500 stands for zero in the data rows.
Every row has a hidden score. In each pair, how much higher is the second row's than the first's? 15 means about the same, 30 much higher and 0 much lower. The score is a weighted sum of the row's numbers plus the product of two more (or one squared), each taken from its middle value.
618 557 481 510 690 576 555 483 559 436 455 686 450 627 516 635
507 588 525 452 403 414 487 499 548 504 453 330 528 390 701 363 ~ 4
610 636 428 391 522 417 629 523 413 522 453 522 430 366 433 584
565 544 411 413 336 449 396 528 410 388 471 384 594 424 535 445 ~ 7
408 363 583 431 593 612 557 384 393 479 532 598 402 493 387 578
423 333 572 424 498 541 530 433 351 536 484 588 433 489 353 579 ~ 20
576 693 509 515 511 410 676 601 558 600 476 456 422 399 552 544
591 416 525 506 607 356 593 373 545 668 553 472 400 467 390 460 ~ 20
604 579 473 520 400 482 490 666 383 536 526 591 507 529 399 624
569 518 576 578 444 413 462 503 630 626 608 369 485 522 604 349 ~ 17
539 559 529 580 531 634 395 495 566 398 503 559 442 684 649 442
570 561 499 486 685 577 570 461 542 444 507 678 455 586 492 619 ~ 11
558 680 511 521 408 469 546 614 488 534 514 396 434 437 635 423
394 347 599 429 565 594 553 402 378 515 531 601 424 488 377 578 ~ 18
562 396 532 517 582 371 534 361 554 670 540 455 369 464 384 403
475 570 613 594 545 694 520 575 505 439 623 555 482 628 582 542 ~ 19
561 505 441 419 338 454 384 547 407 402 486 415 597 472 530 444
596 445 509 470 635 376 565 403 556 664 573 538 454 465 396 506 ~ 20
563 693 524 541 455 453 623 633 537 571 492 423 425 430 614 478
546 583 499 540 537 586 375 555 531 465 504 581 469 665 639 430 ~ 21
457 428 412 608 537 396 435 441 656 564 497 375 646 473 454 369
438 490 529 477 540 634 382 415 560 342 543 499 580 586 658 427 ~ 10
312 398 527 495 532 630 442 430 556 354 534 493 638 508 538 517
576 437 532 418 464 490 570 594 376 559 504 634 534 514 374 713 ~ 19
591 614 473 571 635 586 514 536 577 459 477 670 434 645 542 583
313 433 429 562 594 612 451 437 583 342 463 479 629 513 494 493 ~ 10
545 399 533 537 566 372 554 358 564 665 527 434 368 447 397 410
576 720 463 516 448 462 607 641 490 549 502 465 425 412 550 517 ~ 8
488 516 530 521 535 617 373 450 551 358 534 521 530 632 670 426
518 486 596 532 381 579 514 685 387 544 545 554 516 591 465 611 ~ 13
489 397 573 410 518 526 581 507 395 553 520 639 496 496 383 686
422 570 345 491 450 407 487 508 508 430 371 354 584 355 515 419 ~ 14
589 644 449 396 551 409 641 498 427 534 442 506 405 352 463 565
414 364 584 437 604 608 590 378 397 476 543 602 420 493 395 595 ~ 16
498 471 516 478 531 383 588 401 528 626 447 429 336 375 464 430
612 602 474 493 337 508 444 638 371 460 534 449 489 505 505 475 ~ 13
642 560 543 569 582 382 627 526 635 689 594 490 472 497 453 530
495 435 477 500 644 590 479 336 501 417 408 620 333 583 461 473 ~ 17
453 501 638 567 442 623 514 648 422 546 616 559 525 596 530 568
470 427 389 455 379 450 386 540 427 427 436 452 643 478 437 492 ~ 12
648 660 448 521 376 494 533 675 372 472 532 469 470 481 471 541
453 493 457 567 505 371 481 481 644 541 442 346 593 427 533 385 ~ 21
462 586 391 409 410 409 459 498 477 408 438 372 571 376 577 410
460 528 626 571 499 643 549 604 473 478 615 584 503 603 542 586 ~ 21
535 531 562 537 439 413 472 506 604 605 558 364 489 507 631 350
500 449 499 537 488 379 444 423 663 569 520 344 586 464 562 355 ~ 13
403 493 347 591 580 546 394 464 615 418 353 571 509 560 481 467
397 364 418 488 394 480 417 553 430 444 407 472 666 476 406 532 ~ 18
611 629 429 390 530 414 624 513 420 521 463 525 418 367 442 578
626 609 479 518 370 511 493 705 368 508 537 516 495 537 466 556 ~ 16
605 573 544 640 525 460 513 585 577 654 635 460 481 583 521 436
410 468 345 596 598 567 398 435 641 360 357 552 528 579 491 461 ~ 11
575 414 537 496 594 357 581 375 537 666 518 449 366 432 399 433
605 680 458 416 546 405 653 549 456 550 466 519 430 371 488 591 ~ 12
596 631 525 464 571 374 697 518 558 627 464 485 421 381 516 568
420 542 425 490 459 384 520 487 608 502 381 326 558 352 578 402 ~ 12
450 377 582 409 536 539 571 455 375 552 514 613 465 486 362 638
479 549 560 560 531 650 431 504 540 387 583 552 467 633 632 448 ~ 14
382 377 558 449 401 551 404 504 462 458 511 488 657 508 532 522
507 520 412 418 442 453 504 453 404 487 429 459 335 367 403 427 ~ 4
575 448 508 404 480 464 552 550 360 548 481 614 504 487 355 666
409 527 425 512 470 380 520 472 604 518 388 323 576 362 580 393 ~ 10
563 395 527 514 573 383 560 349 550 658 534 452 372 456 377 404
581 395 455 391 461 449 498 463 297 537 436 552 402 468 315 550 ~ 20
458 514 617 554 468 603 557 624 450 550 607 609 531 570 480 637
359 342 445 520 389 502 443 564 454 464 396 488 653 490 381 573 ~ 14
314 354 520 462 448 553 422 492 474 447 488 489 674 502 492 521
282 408 466 580 525 617 486 449 558 375 499 539 571 491 432 556 ~ 10
373 420 590 475 484 644 420 442 509 364 589 483 610 543 588 506
438 521 461 480 460 382 500 472 594 521 395 331 553 376 607 373 ~ 14
522 516 478 501 536 575 333 423 579 357 457 537 545 654 681 403
520 558 556 579 532 657 410 518 558 397 538 566 452 673 639 448 ~ 15
592 459 524 490 613 351 613 404 593 671 538 492 431 433 429 506
493 458 518 463 680 584 554 356 489 429 484 624 378 545 443 543 ~ 15
510 402 568 407 501 509 567 539 387 560 503 639 514 508 380 706
375 370 573 467 562 633 537 372 434 449 542 581 408 485 403 548 ~ 8
610 555 465 488 682 533 536 457 538 482 454 685 450 611 513 608
579 525 523 513 413 515 533 676 396 546 523 597 527 544 413 671 ~ 10
491 437 470 519 613 582 447 342 539 416 409 619 328 593 464 472
603 652 436 399 535 410 639 526 427 534 458 518 420 359 481 579 ~ 11
610 675 473 517 378 500 518 663 395 476 519 422 450 480 537 485
502 472 378 420 363 450 388 515 431 407 437 418 621 434 464 472 ~ 13
557 367 491 390 464 481 515 465 291 552 434 561 414 477 322 559
402 518 417 571 501 391 529 494 651 564 405 389 500 367 485 430 ~ 5
525 444 514 540 493 401 416 437 646 578 582 356 592 509 563 347
419 590 323 500 444 421 510 529 518 453 384 403 514 340 457 455 ~ 8
380 458 521 497 533 610 411 414 566 342 537 498 593 570 607 469
563 558 485 404 538 392 637 432 446 559 418 474 354 347 471 494 ~ 13
400 457 358 575 606 543 390 433 600 354 342 525 603 592 529 433
513 486 509 432 541 369 623 391 466 622 420 444 332 366 457 447 ~ 8
451 424 609 467 344 585 412 577 423 487 568 514 565 570 553 518
402 469 378 571 609 562 387 423 626 327 344 526 586 584 543 455 ~ 19
488 305 557 407 476 550 549 457 316 524 448 584 442 491 331 653
399 380 582 437 581 625 553 375 408 461 536 590 405 487 406 575 ~ 15
537 426 529 527 553 382 554 363 575 650 516 434 360 435 409 397
574 546 508 506 690 571 571 466 540 437 494 677 452 600 496 626 ~ 19
383 362 587 456 572 621 552 375 427 452 542 582 406 493 397 561
297 384 514 502 483 582 439 463 515 421 506 480 656 507 491 528 ~ 19
425 431 417 621 536 368 491 459 680 580 459 340 603 451 453 378
593 650 516 508 533 394 674 564 559 619 478 471 427 404 541 552 ~ 11
303 354 484 507 446 545 441 523 477 455 447 482 673 497 434 533
436 432 421 630 543 388 465 451 681 573 486 368 575 471 414 384 ~ 10
399 494 415 564 500 373 517 472 651 548 404 340 596 399 530 398
527 473 591 514 327 562 450 669 374 520 546 531 534 595 504 550 ~ 15
546 659 485 478 375 474 479 556 472 485 503 390 459 427 629 392
630 620 424 397 513 415 617 529 394 510 472 528 423 381 427 598 ~ 15
474 550 308 511 390 429 473 547 451 416 399 431 533 360 369 498
524 419 525 518 552 377 542 374 562 643 506 438 359 444 419 397 ~ 22
421 404 385 491 391 472 388 544 428 428 410 461 669 471 393 510
553 495 540 562 464 445 400 468 587 589 634 400 544 553 573 345 ~ 16
424 493 623 555 479 686 462 526 502 403 634 534 507 600 599 503
455 444 318 490 407 450 411 550 437 416 390 410 655 441 379 487 ~ 11
361 457 390 562 615 592 413 424 602 333 394 511 611 558 522 461
507 590 520 448 405 411 501 504 551 490 463 324 528 404 705 368 ~ 3
508 437 467 487 651 576 470 335 508 436 397 622 335 578 461 478
543 467 542 530 471 419 393 457 602 573 621 381 583 539 591 333 ~ 15
566 554 433 375 519 421 592 435 354 508 424 491 364 352 411 509
563 499 544 574 464 441 419 495 592 607 639 410 504 562 587 350 ~ 18
458 440 554 450 649 599 580 381 470 451 537 635 437 507 431 614
610 581 484 497 326 502 432 633 360 470 530 466 504 531 514 478 ~ 15
492 343 572 398 455 488 520 474 291 543 426 598 421 481 332 620
408 340 594 429 566 567 566 407 361 539 523 599 424 486 370 585 ~ 12
492 497 581 505 558 587 611 538 453 508 603 646 511 525 462 688
578 554 577 610 465 431 521 557 606 629 597 392 469 535 599 397 ~ 16
484 445 472 531 516 407 396 438 629 564 567 389 623 499 520 365
451 521 619 559 468 631 545 634 459 526 607 575 510 585 522 604 ~ 16
407 356 592 428 583 588 569 394 381 506 531 604 418 484 395 585
510 487 474 498 543 562 337 423 581 373 440 524 559 640 671 391 ~ 18
591 546 472 453 317 484 400 592 381 430 518 440 534 495 536 457
582 582 587 620 493 432 537 578 586 656 595 402 458 547 595 405 ~ 25
560 602 513 605 592 627 484 557 562 429 504 617 444 676 587 525
518 431 493 420 333 479 344 559 397 452 498 471 647 530 529 490 ~ 12
550 389 537 517 581 355 568 362 561 659 542 423 348 477 374 418
621 461 525 500 615 362 596 419 599 669 556 487 440 462 398 523 ~ 15
527 552 540 573 536 647 409 502 548 393 530 552 452 654 646 443
571 462 423 397 439 456 500 469 327 484 432 518 385 420 331 510 ~ 7
383 377 568 485 582 641 529 352 449 433 532 603 405 487 423 548
543 603 510 590 613 626 526 555 565 435 535 624 444 638 551 570 ~ 17
413 469 467 528 558 584 392 408 595 340 463 502 581 584 585 429
585 637 490 434 543 387 690 514 514 588 450 489 413 353 514 568 ~ 10
394 467 377 585 601 583 411 426 624 360 365 560 516 574 489 489
596 528 580 617 454 440 489 530 636 644 621 387 477 526 583 367 ~ 18
454 446 463 548 508 367 468 444 664 564 485 343 592 437 537 370
407 415 525 497 610 617 523 356 475 425 508 609 376 528 428 510 ~ 11
447 438 513 491 647 602 512 335 484 419 491 600 360 538 447 500
376 378 563 431 396 554 397 506 451 458 517 483 658 512 535 528 ~ 15
393 393 588 446 401 561 412 510 464 462 554 493 648 529 564 511
474 381 578 436 313 528 381 552 411 457 495 481 642 553 539 521 ~ 13
413 483 617 533 453 674 475 543 482 432 644 554 506 573 592 506
489 469 514 467 680 586 562 379 492 434 511 656 406 524 449 588 ~ 16
457 542 305 490 406 431 472 542 463 414 393 411 551 355 391 495
267 399 467 554 513 604 486 476 544 410 492 513 608 485 436 550 ~ 19
544 566 485 393 545 374 658 434 464 576 413 464 360 353 475 514
596 616 567 642 507 422 640 565 653 678 561 435 416 495 511 476 ~ 16
457 324 584 407 503 516 563 448 337 556 480 600 442 499 345 625
369 472 376 588 602 591 419 438 617 351 405 561 537 552 480 490 ~ 7
438 479 612 512 485 664 445 468 528 374 623 515 541 590 628 481
581 426 523 520 620 394 565 353 533 664 554 490 384 481 357 444 ~ 16
587 403 512 501 616 380 560 365 520 673 543 472 399 463 376 430
634 617 481 526 369 506 497 694 354 484 545 472 486 542 491 508 ~ 10
438 397 583 445 378 537 407 521 413 449 506 483 655 520 556 531
429 471 395 515 591 550 356 419 608 353 379 538 585 596 590 447 ~ 20
484 497 602 546 426 593 529 654 411 549 581 572 524 590 481 620
568 664 570 585 460 446 585 639 550 609 537 398 434 494 623 440 ~ 14
445 381 579 434 345 548 391 542 425 462 527 480 643 551 554 513
575 698 482 523 481 433 635 619 526 565 486 475 417 413 559 539 ~ 13
543 632 465 442 367 456 453 528 442 452 500 382 496 417 640 394
499 570 529 463 420 403 493 479 579 512 469 321 536 410 699 351 ~ 13
394 355 588 452 552 591 538 398 392 495 528 594 413 475 394 566
445 495 640 545 414 618 489 648 424 543 608 557 532 595 537 573 ~ 19
483 483 598 494 625 622 625 465 492 465 587 637 492 516 447 683
478 405 573 439 326 530 383 579 419 473 527 493 620 561 546 509 ~ 15
630 562 532 616 555 399 607 560 652 679 622 477 468 518 470 511
486 539 437 430 460 418 561 430 436 524 419 458 324 346 462 425 ~ 10
566 522 582 595 455 430 483 530 616 618 600 383 469 538 599 353
390 474 419 574 522 369 512 469 658 561 403 331 588 407 529 385 ~ 16
569 526 455 400 330 462 378 548 395 401 513 404 589 481 546 447
428 479 626 533 418 628 469 623 428 497 626 543 544 591 558 542 ~ 22
579 610 500 598 586 605 475 563 550 453 486 623 443 685 594 504
456 521 605 558 489 607 578 616 472 553 601 618 521 554 460 643 ~ 10
538 527 509 468 688 582 568 431 514 444 510 666 444 556 488 623
563 482 547 553 469 434 405 482 600 593 627 396 546 553 589 347 ~ 17
594 579 490 532 665 583 542 498 568 439 464 678 447 630 527 606
494 433 505 481 659 589 498 334 489 431 449 610 346 555 451 490 ~ 13
343 338 442 508 399 507 432 565 449 467 410 493 669 482 380 572
498 499 484 497 553 583 344 422 595 347 447 526 560 636 665 414 ~ 14
274 383 497 526 523 608 460 457 538 368 494 480 662 493 485 525
408 404 368 486 396 466 402 567 432 433 389 450 670 484 392 520 ~ 22
299 389 521 489 519 616 441 441 550 353 525 488 650 496 517 516
558 489 551 518 378 533 531 675 385 559 515 606 532 552 429 691 ~ 23
632 572 541 529 595 370 654 520 609 675 550 509 452 460 487 561
548 529 401 404 430 436 517 468 346 474 434 478 355 372 377 483 ~ 7
470 566 471 444 432 405 489 479 545 467 432 335 544 378 651 383
437 469 447 542 503 367 487 439 670 564 461 345 584 425 547 380 ~ 22
549 670 529 530 416 457 578 603 526 555 495 386 418 429 653 415
403 573 337 503 464 421 515 521 538 463 362 365 548 340 495 429 ~ 16
482 496 455 507 544 559 345 416 596 360 421 520 558 612 632 411
468 495 621 552 429 612 516 664 418 551 589 572 535 583 517 593 ~ 15
393 336 506 435 360 510 389 529 447 457 462 496 668 509 471 558
350 460 387 573 609 587 422 420 598 338 404 494 618 559 519 467 ~ 19
573 612 486 584 606 604 481 568 564 456 485 636 441 671 573 548
418 473 369 549 595 537 397 422 609 364 377 522 581 601 549 464 ~ 19
641 561 421 386 475 423 574 535 354 493 476 551 452 405 366 626
513 499 544 517 463 401 462 462 630 572 542 334 565 478 657 353 ~ 19
344 445 402 578 588 607 453 422 600 319 438 494 623 553 518 477
280 391 493 539 538 617 469 445 546 366 497 484 648 494 477 530 ~ 14
373 555 348 509 476 399 535 492 572 485 344 336 572 344 515 412
431 440 352 509 394 462 413 569 447 463 405 493 615 459 349 536 ~ 10
537 540 524 478 681 579 591 444 517 441 535 665 452 573 479 639
580 531 549 598 473 465 442 530 582 618 651 441 500 579 552 362 ~ 11
600 525 583 630 469 420 499 522 621 647 639 381 481 559 564 373
572 474 564 558 462 402 446 461 647 593 616 345 544 526 603 339 ~ 10
463 444 557 446 646 591 576 371 480 455 542 633 416 507 423 605
648 539 534 568 601 370 622 511 629 685 595 496 471 493 451 538 ~ 18
510 541 554 526 636 620 608 510 530 458 582 655 470 551 479 645
373 409 581 478 480 629 430 442 523 373 588 490 632 541 590 500 ~ 16
505 496 557 513 451 390 449 461 634 577 519 343 558 474 656 342
498 414 614 486 305 564 413 611 402 504 547 516 547 580 535 522 ~ 16
468 478 452 503 561 549 332 413 579 381 412 523 568 616 627 392
325 406 542 481 498 635 436 422 542 357 545 482 619 512 562 489 ~ 3
374 349 505 462 380 509 405 511 460 449 459 486 675 505 477 534
533 606 523 592 607 636 528 555 555 432 551 636 454 616 545 572 ~ 14
552 589 591 583 454 434 515 554 614 623 570 402 453 496 634 390
436 432 431 616 541 366 486 454 687 582 477 336 614 452 461 386 ~ 12
535 496 583 538 356 570 487 695 372 542 543 540 514 593 487 591
452 474 378 511 562 511 350 411 591 397 379 544 588 587 579 419 ~ 21
550 585 582 577 447 446 522 551 587 618 561 383 454 502 629 382
370 356 443 503 394 505 431 567 453 465 403 484 636 492 367 583 ~ 13
518 619 510 458 397 437 489 520 523 494 484 349 485 422 668 378
464 506 617 546 423 609 512 650 425 550 601 561 534 604 509 600 ~ 24
560 682 538 557 466 427 624 628 555 594 494 412 425 435 604 480
471 510 532 517 540 628 372 433 552 362 546 525 528 623 672 436 ~ 19
445 429 408 629 536 380 473 455 672 597 493 392 575 463 418 393
544 597 548 600 565 661 465 554 545 410 543 575 449 677 617 482 ~ 20
448 430 433 599 529 376 453 434 668 564 505 351 617 468 459 369
436 566 310 490 424 437 477 543 465 414 380 411 549 357 423 469 ~ 8
503 584 565 595 550 673 465 541 530 417 570 562 466 644 620 484
587 603 546 604 531 421 603 582 631 673 562 461 447 482 519 497 ~ 11
566 689 521 548 426 473 576 634 479 558 498 399 428 445 617 436
539 510 523 435 587 373 633 402 498 622 437 457 354 368 461 494 ~ 17
541 447 461 458 672 537 479 348 466 478 398 637 353 574 452 499
394 336 585 426 521 572 545 430 393 545 523 587 425 483 386 576 ~ 3
511 540 572 508 644 612 622 486 508 453 574 655 493 550 479 667
459 386 482 424 356 489 384 543 428 447 459 473 657 507 485 508 ~ 13
